50 stands for zero in the data rows.
Here is a table of points, one per row:
tensor([37, 29, 33, 55, 63, 32, 59, 55, 59, 47, 52, 47, 51, 55, 55, 19, 18, 52,
        59, 49, 50, 72, 80, 72, 69, 61, 44, 51, 55, 64, 44, 44])
tensor([51, 50, 53, 39, 47, 49, 39, 48, 55, 48, 39, 47, 45, 43, 51, 58, 53, 52,
        37, 55, 45, 34, 19, 58, 57, 72, 50, 60, 56, 55, 83, 50])
tensor([19, 45, 74, 50, 58, 80, 22, 23, 41, 55, 52, 37, 55, 68, 54, 55, 58, 37,
        36, 68, 4, 63, 64, 36, 58, 59, 36, 61, 15, 69, 74, 64])
tensor([49, 56, 68, 29, 53, 27, 13, 46, 64, 60, 42, 46, 43, 47, 47, 54, 64, 49,
        49, 42, 71, 64, 54, 49, 49, 54, 45, 43, 43, 28, 38, 26])
tensor([46, 68, 46, 43, 39, 33, 52, 69, 81, 45, 71, 67, 30, 38, 38, 56, 52, 77,
        62, 64, 39, 42, 62, 44, 59, 44, 58, 36, 47, 55, 43, 44])
tensor([55, 51, 45, 41, 31, 47, 51, 55, 64, 47, 43, 34, 33, 41, 54, 73, 24, 57,
        45, 42, 46, 47, 55, 48, 48, 71, 39, 67, 61, 47, 46, 43])
tensor([51, 60, 53, 42, 40, 50, 49, 84, 62, 40, 43, 59, 70, 48, 25, 52, 69, 64,
        43, 68, 53, 53, 65, 30, 48, 35, 42, 61, 52, 34, 40, 31])
tensor([51, 71, 59, 37, 32, 43, 56, 72, 31, 40, 37, 68, 60, 78, 11, 50, 78, 30,
        20, 65, 60, 18, 53, 68, 30, 52, 45, 40, 58, 34, 29, 57])
tensor([35, 57, 64, 42, 52, 35, 51, 50, 52, 63, 31, 29, 32, 53, 62, 45, 46, 26,
        48, 40, 62, 56, 26, 48, 42, 50, 53, 46, 43, 38, 67, 33])
tensor([57, 53, 78, 60, 79, 31, 79, 45, 45, 70, 66, 58, 52, 48, 46, 42, 64, 54,
        60, 56, 72, 78, 31, 51, 29, 39, 31, 58, 50, 42, 50, 50])
tensor([49, 43, 25, 47, 90, 49, 58, 52, 57, 28, 36, 42, 57, 49, 47, 37, 19, 56,
        85, 55, 59, 59, 72, 60, 63, 53, 49, 55, 47, 47, 63, 67])
tensor([43, 46, 59, 55, 50, 50, 41, 37, 39, 30, 43, 55, 33, 36, 50, 46, 51, 46,
        39, 54, 36, 32, 37, 55, 24, 47, 18, 48, 74, 47, 42, 38])
tensor([56, 42, 55, 44, 57, 53, 49, 39, 42, 46, 39, 48, 44, 47, 62, 61, 45, 55,
        48, 55, 52, 37, 50, 48, 49, 72, 49, 36, 45, 59, 89, 58])
tensor([71, 58, 47, 57, 46, 64, 42, 42, 47, 44, 54, 51, 56, 47, 50, 52, 29, 30,
        56, 59, 46, 48, 50, 46, 65, 49, 51, 47, 38, 30, 13, 42])
tensor([47, 30, 29, 13, 32, 54, 79, 51, 55, 70, 39, 66, 55, 48, 52, 69, 65, 57,
        45, 38, 33, 53, 53, 45, 33, 64, 42, 37, 39, 47, 55, 38])
tensor([57, 37, 51, 75, 55, 50, 39, 55, 55, 55, 15, 60, 44, 53, 46, 45, 54, 49,
        55, 74, 35, 45, 49, 33, 28, 59, 57, 68, 49, 61, 44, 74])
tensor([46, 41, 66, 40, 40, 27, 33, 55, 69, 76, 38, 44, 40, 44, 62, 48, 43, 29,
        66, 49, 68, 54, 32, 49, 43, 61, 60, 36, 42, 40, 72, 57])
tensor([42, 39, 47, 24, 42, 47, 68, 63, 23, 62, 53, 74, 63, 68, 46, 74, 36, 78,
        51, 30, 40, 70, 45, 30, 13, 80, 83, 48, 68, 78, 33, 13])
tensor([31, 71, 44, 54, 40, 39, 65, 51, 38, 61, 54, 65, 51, 36, 61, 66, 41, 28,
        27, 47, 54, 34, 39, 28, 57, 44, 48, 49, 59, 44, 57, 49])
tensor([32, 71, 33, 59, 39, 45, 65, 53, 40, 66, 65, 59, 46, 44, 65, 62, 57, 43,
        32, 40, 41, 37, 39, 21, 49, 41, 52, 52, 56, 33, 55, 42])
tensor([57, 60, 51, 54, 45, 50, 46, 65, 56, 52, 65, 47, 41, 51, 27, 29, 40, 66,
        37, 37, 57, 69, 52, 30, 62, 56, 37, 37, 40, 50, 39, 30])
tensor([59, 73, 48, 54, 34, 49, 29, 33, 61, 52, 22, 33, 90, 51, 44, 51, 17, 35,
        69, 34, 16, 7, 34, 57, 36, 4, 26, 52, 26, 31, 55, 51])
tensor([66, 43, 46, 64, 80, 38, 68, 44, 58, 46, 45, 60, 61, 52, 69, 21, 48, 35,
        44, 57, 38, 47, 49, 67, 35, 56, 57, 68, 56, 62, 41, 46])
tensor([51, 39, 26, 55, 51, 35, 39, 36, 44, 35, 38, 54, 50, 85, 78, 64, 62, 55,
        26, 58, 62, 36, 47, 48, 41, 51, 51, 45, 50, 61, 43, 57])
tensor([49, 56, 69, 53, 50, 53, 49, 48, 63, 64, 40, 51, 43, 47, 58, 36, 41, 27,
        46, 55, 71, 59, 40, 54, 43, 64, 60, 40, 42, 51, 80, 47])
tensor([55, 17, 47, 60, 58, 81, 50, 77, 59, 42, 61, 28, 54, 31, 46, 43, 53, 35,
        44, 36, 33, 37, 19, 57, 55, 32, 56, 28, 56, 26, 39, 64])
tensor([59, 70, 50, 55, 81, 61, 45, 48, 47, 43, 45, 46, 39, 54, 48, 29, 50, 57,
        43, 36, 55, 33, 51, 69, 44, 49, 49, 24, 51, 58, 53, 52])
tensor([46, 55, 46, 54, 73, 47, 57, 71, 49, 64, 58, 46, 42, 45, 59, 37, 56, 53,
        66, 47, 69, 53, 46, 47, 45, 61, 61, 64, 42, 58, 57, 61])
tensor([71, 67, 43, 37, 34, 62, 50, 45, 54, 65, 58, 67, 47, 17, 19, 52, 41, 63,
        27, 77, 55, 52, 42, 75, 44, 30, 58, 58, 59, 50, 63, 30])
tensor([38, 65, 55, 59, 50, 75, 62, 56, 57, 62, 54, 54, 22, 63, 66, 43, 44, 48,
        49, 50, 44, 53, 38, 38, 59, 32, 51, 42, 63, 45, 68, 55])
tensor([57, 62, 58, 58, 68, 38, 58, 55, 39, 42, 77, 41, 51, 41, 58, 24, 52, 63,
        58, 46, 36, 23, 54, 61, 40, 68, 44, 32, 64, 41, 40, 35])
tensor([46, 59, 30, 31, 50, 65, 47, 11, 33, 86, 44, 40, 54, 47, 36, 41, 22, 42,
        54, 43, 36, 4, 51, 53, 62, 37, 37, 75, 39, 26, 58, 28])
tensor([76, 68, 39, 57, 47, 39, 55, 57, 46, 63, 62, 35, 41, 72, 85, 71, 78, 64,
        49, 48, 42, 46, 39, 36, 57, 27, 62, 45, 55, 50, 56, 50])
tensor([54, 37, 24, 81, 49, 44, 44, 31, 51, 54, 32, 64, 39, 51, 58, 57, 52, 55,
        48, 57, 38, 43, 53, 51, 41, 50, 39, 58, 39, 42, 48, 70])
tensor([49, 54, 56, 57, 74, 70, 35, 48, 39, 48, 72, 64, 45, 51, 38, 45, 60, 60,
        55, 39, 40, 32, 72, 74, 40, 68, 36, 48, 55, 42, 47, 52])
tensor([69, 67, 48, 43, 39, 50, 54, 57, 39, 59, 38, 72, 77, 38, 54, 65, 10, 53,
        27, 25, 70, 71, 55, 34, 28, 43, 67, 59, 44, 69, 24, 78])
tensor([32, 41, 49, 60, 53, 55, 50, 45, 46, 39, 41, 49, 45, 73, 76, 60, 53, 63,
        56, 76, 82, 27, 56, 41, 26, 30, 47, 63, 64, 49, 54, 53])
tensor([44, 54, 61, 42, 40, 41, 33, 31, 38, 49, 52, 49, 38, 50, 56, 46, 57, 56,
        63, 50, 41, 53, 38, 45, 70, 52, 61, 54, 63, 58, 37, 47])
tensor([42, 45, 42, 32, 44, 38, 39, 41, 49, 58, 73, 67, 71, 44, 45, 59, 26, 79,
        37, 27, 55, 72, 34, 16, 12, 53, 58, 42, 43, 64, 34, 69])
tensor([49, 52, 54, 54, 17, 60, 43, 53, 57, 49, 49, 20, 69, 60, 60, 41, 42, 77,
        54, 63, 54, 39, 50, 64, 62, 58, 40, 52, 55, 59, 49, 41])
tensor([64, 39, 51, 40, 74, 45, 99, 71, 64, 74, 46, 31, 70, 59, 46, 46, 85, 61,
        69, 38, 70, 59, 53, 64, 65, 82, 51, 75, 63, 54, 41, 66])
tensor([42, 52, 36, 49, 81, 49, 53, 46, 65, 38, 49, 64, 59, 57, 76, 33, 31, 50,
        53, 55, 53, 68, 64, 63, 83, 82, 51, 50, 58, 75, 60, 40])
tensor([64, 51, 62, 43, 34, 27, 38, 48, 51, 61, 37, 42, 39, 40, 36, 38, 53, 54,
        48, 25, 71, 63, 43, 44, 48, 62, 60, 44, 38, 36, 66, 39])
tensor([53, 59, 60, 69, 52, 52, 64, 46, 51, 61, 62, 39, 57, 79, 55, 48, 59, 58,
        58, 61, 56, 60, 51, 41, 53, 42, 60, 35, 51, 34, 57, 37])
tensor([44, 41, 41, 61, 44, 35, 44, 37, 49, 37, 52, 73, 55, 80, 61, 49, 62, 48,
        24, 53, 63, 55, 53, 52, 47, 39, 40, 49, 54, 59, 58, 59])
tensor([69, 55, 40, 27, 53, 48, 59, 32, 32, 17, 30, 23, 54, 58, 50, 51, 46, 51,
        72, 71, 65, 82, 55, 46, 85, 59, 46, 48, 71, 73, 57, 72])
tensor([62, 52, 54, 29, 37, 46, 56, 76, 41, 44, 51, 36, 62, 60, 30, 70, 48, 30,
        71, 82, 52, 73, 65, 60, 52, 64, 35, 39, 42, 66, 62, 67])
tensor([47, 36, 68, 37, 48, 55, 48, 58, 50, 43, 41, 33, 43, 61, 51, 48, 45, 53,
        49, 74, 48, 46, 50, 55, 79, 56, 41, 35, 47, 53, 57, 45])
tensor([45, 57, 61, 47, 40, 53, 48, 36, 39, 62, 46, 63, 74, 42, 34, 46, 17, 65,
        50, 40, 55, 63, 50, 22, 17, 39, 76, 72, 55, 56, 22, 74])
tensor([43, 13, 50, 49, 68, 60, 51, 50, 82, 65, 68, 31, 40, 44, 41, 50, 48, 39,
        46, 53, 66, 60, 35, 67, 68, 39, 76, 48, 56, 38, 40, 53])
tensor([61, 47, 26, 45, 44, 56, 49, 43, 41, 24, 51, 59, 47, 64, 39, 49, 40, 42,
        45, 63, 35, 54, 50, 44, 60, 32, 64, 64, 46, 43, 79, 58])
These points spread out most along one direction. For each point below, how far along it does it lie, from 0 to 99? 50 is the average, and the first point above lies past it. One standard deviation of the points above along it is 16.
tensor([62, 17, 72, 41, 43, 51, 24, 42, 63, 18, 71, 57, 65, 23, 30, 57, 52, 21,
        59, 0, 44, 27, 49, 38, 79, 6, 74, 34, 39, 55, 54, 47]) -> 40
tensor([32, 38, 32, 73, 65, 55, 42, 60, 18, 42, 58, 62, 58, 54, 55, 68, 76, 49,
        50, 50, 40, 42, 74, 53, 60, 27, 59, 53, 37, 35, 49, 32]) -> 48
tensor([54, 48, 55, 27, 18, 61, 69, 61, 62, 47, 52, 47, 66, 68, 42, 68, 62, 62,
        88, 64, 37, 60, 60, 70, 61, 50, 37, 44, 46, 72, 47, 73]) -> 62
tensor([37, 57, 33, 56, 41, 57, 46, 51, 83, 55, 46, 46, 49, 33, 45, 60, 54, 55,
        28, 41, 53, 56, 59, 38, 49, 45, 43, 48, 59, 48, 40, 27]) -> 40
tensor([51, 48, 48, 68, 51, 65, 45, 51, 47, 41, 33, 65, 46, 54, 43, 46, 74, 51,
        48, 52, 41, 53, 45, 51, 45, 63, 34, 44, 76, 55, 44, 69]) -> 54
tensor([77, 35, 58, 93, 37, 56, 33, 35, 51, 31, 66, 40, 65, 47, 42, 75, 52, 23,
        49, 40, 46, 54, 62, 42, 58, 44, 85, 47, 45, 24, 18, 39]) -> 40
tensor([48, 34, 43, 76, 47, 53, 44, 40, 46, 46, 46, 77, 57, 73, 65, 48, 44, 40,
        45, 64, 56, 50, 58, 60, 41, 41, 33, 51, 54, 62, 53, 56]) -> 52
tensor([39, 54, 77, 55, 42, 81, 30, 32, 51, 38, 66, 27, 8, 11, 30, 75, 63, 39,
        65, 38, 58, 65, 21, 45, 74, 45, 33, 78, 13, 76, 18, 52]) -> 50
tensor([48, 44, 21, 15, 29, 45, 85, 52, 58, 51, 64, 45, 54, 45, 42, 44, 52, 41,
        55, 49, 50, 50, 57, 42, 32, 69, 59, 38, 27, 64, 62, 49]) -> 49
tensor([0, 36, 78, 82, 55, 68, 51, 67, 4, 26, 54, 63, 49, 32, 80, 41, 81, 54,
        48, 37, 33, 48, 73, 99, 77, 31, 51, 45, 6, 17, 38, 48]) -> 61
tensor([53, 64, 52, 50, 58, 40, 43, 58, 45, 20, 52, 45, 49, 37, 35, 33, 70, 55,
        54, 39, 41, 39, 51, 52, 25, 79, 43, 51, 79, 41, 56, 50]) -> 52
tensor([71, 43, 43, 34, 54, 41, 62, 48, 38, 71, 73, 47, 26, 52, 64, 33, 68, 43,
        36, 40, 36, 71, 64, 70, 58, 43, 58, 81, 75, 59, 53, 84]) -> 63
tensor([45, 48, 51, 58, 59, 52, 58, 51, 29, 43, 74, 60, 44, 37, 58, 42, 44, 58,
        62, 59, 56, 46, 47, 51, 66, 42, 38, 41, 57, 49, 48, 48]) -> 57
tensor([46, 84, 64, 62, 55, 42, 44, 61, 85, 71, 25, 32, 36, 24, 34, 54, 56, 51,
        63, 54, 66, 58, 67, 42, 55, 41, 54, 49, 53, 61, 52, 29]) -> 54
